In the rows, zero is written as 128.
One hidden turn or mirror swaps the rows below in pairs. Which row is each named row swapped with?
The rows were stretched afterwards, more along some directions than others.
z13: [121 120 159  83 130 138 100 110 110 152 143 143 163 124 108 153 114 133
 105 140  95  85 107 148 112 109 112 167]
z614: [175 165 131 100 122 114 161 150 155 158 162 116 128  92 120 129 135 156
 115 117 109 117 149 133 132 145 143  99]
z949: [157 132 110  96 125 110 113 108 121 133 154 131 117 110 124 121 157 145
 106 109 104 134 137 103 129 135 131 122]
z364: [103 109 107 124 109 142 128 149  83 144 160 136 152 121 108  95 127 122
 124 134 139 125 117 155 151 145 155  74]
z991: [129 179 116 116 149 152 189 164  78 138 176 127  99 100 128  98 155 125
 101 139 144 111 123 126 174 150 159 107]
z827: [127 180 109 126 139 147 186 166  92 140 170 127 105 110 133 102 148 124
  98 149 155  98 120 120 169 154 156 104]
z740: [100  89 106 107  98 105 104 115  83 108 139 157 120 122 116 111 125 124
 128 126  95 153  96 153 127 116 112 125]
z349: [112 144 108 136 111  90 137 136 123 153 131 130  91 102 145  89 156 135
 137  99 131 156 121 118 122 113 134 137]
z662: [104 155 106 136 134 115 164 139 131 154 151 126  95  96 163 110 165 116
 118 109 129 164 115 110 130 117 142 132]
z392: [138 167 136  97 152 124 146 141 128 161 159 129 101 116 123 101 113 149
  97 141  81 118 148 157 130 131 133 121]
z912: [ 98 107 110 119  88 120 132 120  99 136 148 133 165 122 115  92 115 127
 141 110 135 120 119 148 145 150 151  86]
z884: [153 136 108 105 137 109 122 104 117 126 143 136 102  99 130 108 166 147
 112 115  87 146 138 108 120 139 138 114]
z195: [138 153 145  97 160 122 138 151 132 155 161 138 101 108 122 109 112 139
 102 142  92 113 149 160 122 132 118 115]
z69: [171 153 131 109 130  78 158 134 169 154 155 114 106  98 119 121 131 158
 113  96  92 103 163 138 118 143 142 109]
z5: [119 109 165 108 129 123  94 116 116 157 136 124 170 125 114 153 120 120
 121 127 109 102 113 154 100 104 110 163]
z255: [147 163 141  97 150 115 135 148 134 170 161 142  99 106 122  98 124 142
 108 142  90 115 141 146 120 124 117 127]
z381: [121  97 103 100 104 113 107 150  70  99 139 156 103 103 116 119 135 125
 118 126  92 148  88 152 127 118 122 106]
z188: [104  94 124 120 103 124 128 128 101 138 163 134 156 117 102  99 124 125
 127 105 130 121 131 143 147 137 142  93]
z55: [165 156 143 101 142 119 161 147 148 156 164 114 119  91 115 142 131 151
  95 110 101 112 136 144 133 140 143 106]
z951: [120 110 167  91 111 122 102  85 114 146 138 139 168 123 120 139 112 136
 114 122  98 104 113 146 108 112 123 161]
z228: [118  86 116 103 108 120 106 122  83 113 144 154 108 115 117 123 125 114
 125 126 111 146  89 165 133 111 119 118]
z366: [112 101 109 107 100 111 109 133  72 103 134 148 101 112 126 117 136 131
 114 135  91 160  82 141 125 113 120 120]
z47: [130 169 120 116 142 149 175 178  82 149 163 122 112 108 121 100 144 120
 114 146 149 103 123 130 170 155 157 106]
z368: [124 176 111 118 147 133 174 171  89 140 153 131  96  98 127 107 146 124
 119 147 135 104 127 127 152 146 158 116]
z548: [170 156 141 106 122 110 164 140 150 163 157 117 122  89 121 129 127 153
 103  99 107 114 141 152 131 133 152  96]
z871: [126 114 158  85 117 126 104  98 132 144 144 149 174 125 105 149 119 134
 119 128 102  97 115 150 103 118 103 160]
z612: [128 172 116 108 132 143 178 167  90 134 165 139 109 106 129 102 146 122
 108 150 138  98 116 129 167 150 157 113]
z483: [166 159 123 118 133 117 177 153 161 149 164 111 107  99 134 128 122 128
 102 113  94 115 155 150 126 154 154  93]
z358: [108 130 105 150 126 100 141 145 140 161 141 126 113 112 151 101 155 110
 141  97 152 164 127 108 140 119 121 133]
z294: [145 169 127  97 154 120 139 155 128 172 174 131  88 103 131  99 133 145
  93 143 104 123 141 132 127 120 129 122]
z734: [146 172 131 104 146 113 151 143 141 166 173 127  94 113 125 100 120 148
  99 136  98 120 146 146 126 133 126 114]
z562: [160 125 125  99 131 121 126  96 120 128 151 126 118 112 124 121 153 144
 105 116 103 122 142 113 128 148 133 121]
z177: [157 115 118  83 136 114 125 113 129 114 143 128 108 103 122 118 150 151
 106 105  89 131 140 109 128 135 140 113]
z411: [117 137 107 127 117 110 153 163 131 172 146 126  96  92 138 105 164 134
 121  83 153 151 128 104 144 101 142 127]
z365: [117  97 114 101 105 113 110 131  87 109 145 141 110 126 113 127 124 120
 118 128  97 146  94 154 131 116 118 132]
z155: [165 132 101 105 128 121 139 109 124 134 157 130 111 105 126 114 171 150
 109 107 112 130 136  92 143 139 124 118]
z663: [ 96 151 106 140 119 122 148 169 104 155 144 136 114  98 136 109 152 110
 120 128 148 151 107 116 138 128 126 129]
z322: [128 176 114 110 144 154 177 177  67 134 168 127 110 101 113 108 135 125
 105 156 135  97 115 140 168 149 157 108]
z794: [101 115 163 111 130 116 118  91 130 153 139 148 159 132 126 152 115 121
 114 128 103  93 112 155 107 115 108 163]
z271: [175 159 132 134 134 102 156 136 165 160 153 115 125 106 131 128 129 134
 116 110 105 113 158 134 125 154 125 111]
z425: [120 150 109 138 128 132 134 165 110 167 141 131  93  97 137  90 166 121
 132 108 152 165 112 111 143  97 132 132]
z859: [ 91 100 114 121 114 138 128 133  81 135 161 134 166 112 104 101 124 123
 148 130 135 140 124 137 147 144 143  92]
z159: [106 144  93 132 110 108 150 177 115 160 148 136 100  93 135 102 168 136
 137 115 150 165 118 100 143 108 128 123]
z330: [115 141  88 126 108 104 141 176 129 160 138 139  91  94 144 103 154 128
 120 105 136 152 113 111 134 109 152 117]
z495: [121 121 149 102 119 127 102 105 125 145 148 138 160 106 126 135 123 126
 123 134 101  97 106 129 101 103 116 163]
z725: [128 110 158  97 125 106 115  90 136 156 141 140 144 120 118 137 121 149
 124 122  96  96 135 134 100 113 108 165]
z107: [121 177 113 123 146 141 173 176  79 149 163 125  90 100 129 108 152 125
 101 154 131 103 121 122 163 141 154 119]
z541: [157 133 109  99 137 122 134 103 117 135 147 131 117 112 124 122 156 151
  98 102 106 129 141 106 135 141 134 114]
z956: [154 164 142  92 152 121 147 151 130 161 172 137  87 104 130 105 122 140
  94 138  89 118 145 153 126 125 128 121]
z581: [ 96 105 115 125 109 129 136 151  96 142 163 113 174 126 115 109 116 126
 127 121 136 132 125 143 142 143 152  85]
z978: [113 114 105 142 104 123 120 135 116 150 154 126 159 120 116  87 137 117
 134 110 142 128 128 143 133 134 147  84]
z619: [178 159 129 110 132 109 164 146 184 164 174 119 121  99 122 121 124 135
  98 120 115 102 161 139 127 157 146  93]
z812: [166 121 122  86 136 124 128  99 126 121 157 129 106 108 133 116 162 151
  99 105 109 137 126 111 129 130 136 119]
z467: [173 160 138 102 144 108 157 174 144 167 162 110 125  97 112 144 130 145
 102 112 104 110 146 141 138 134 150  96]
z863: [101  98 167  90 119 121 104 112 128 141 139 140 188 129 104 161 106 121
 123 121 101  92 117 143 114 118 107 167]
z51: [116 111 125 134 115 135 139 124 128 148 151 129 158 132 118  97 112 114
 127 109 135 109 148 164 141 165 154  76]
z388: [120 121 145  87 103 123 105 101 119 150 153 139 176 128 115 149 105 135
 117 140 101  98 108 126 113 114 115 164]
z58: [111 105 105 130  93 128 126 151 100 142 163 141 152 113 114  95 142 113
 135 127 155 134 118 148 140 152 149  68]
z836: [113  95 113 110 110 116 108 119  73 106 146 152 116 120 108 119 131 126
 130 132 103 156  97 158 133 115 113 128]
z665: [120  89 109 100 102 113 101 133  81 117 131 150 117 115 125 119 129 122
 136 128 100 162  93 155 128 117 115 120]
z621: [147 161 148 100 157 129 145 154 124 162 171 135  94 106 122  97 129 145
  99 142  93 125 151 150 130 138 116 114]
z935: [114 111 122 141  95 127 126 121 117 147 156 137 158 121 123  86 131 121
 134 127 136 138 129 144 131 152 146  80]

z330 swaps with z55
z364 swaps with z13
z740 swaps with z562
z859 swaps with z388
z662 swaps with z483
z836 swaps with z949
z159 swaps with z614
z663 swaps with z619

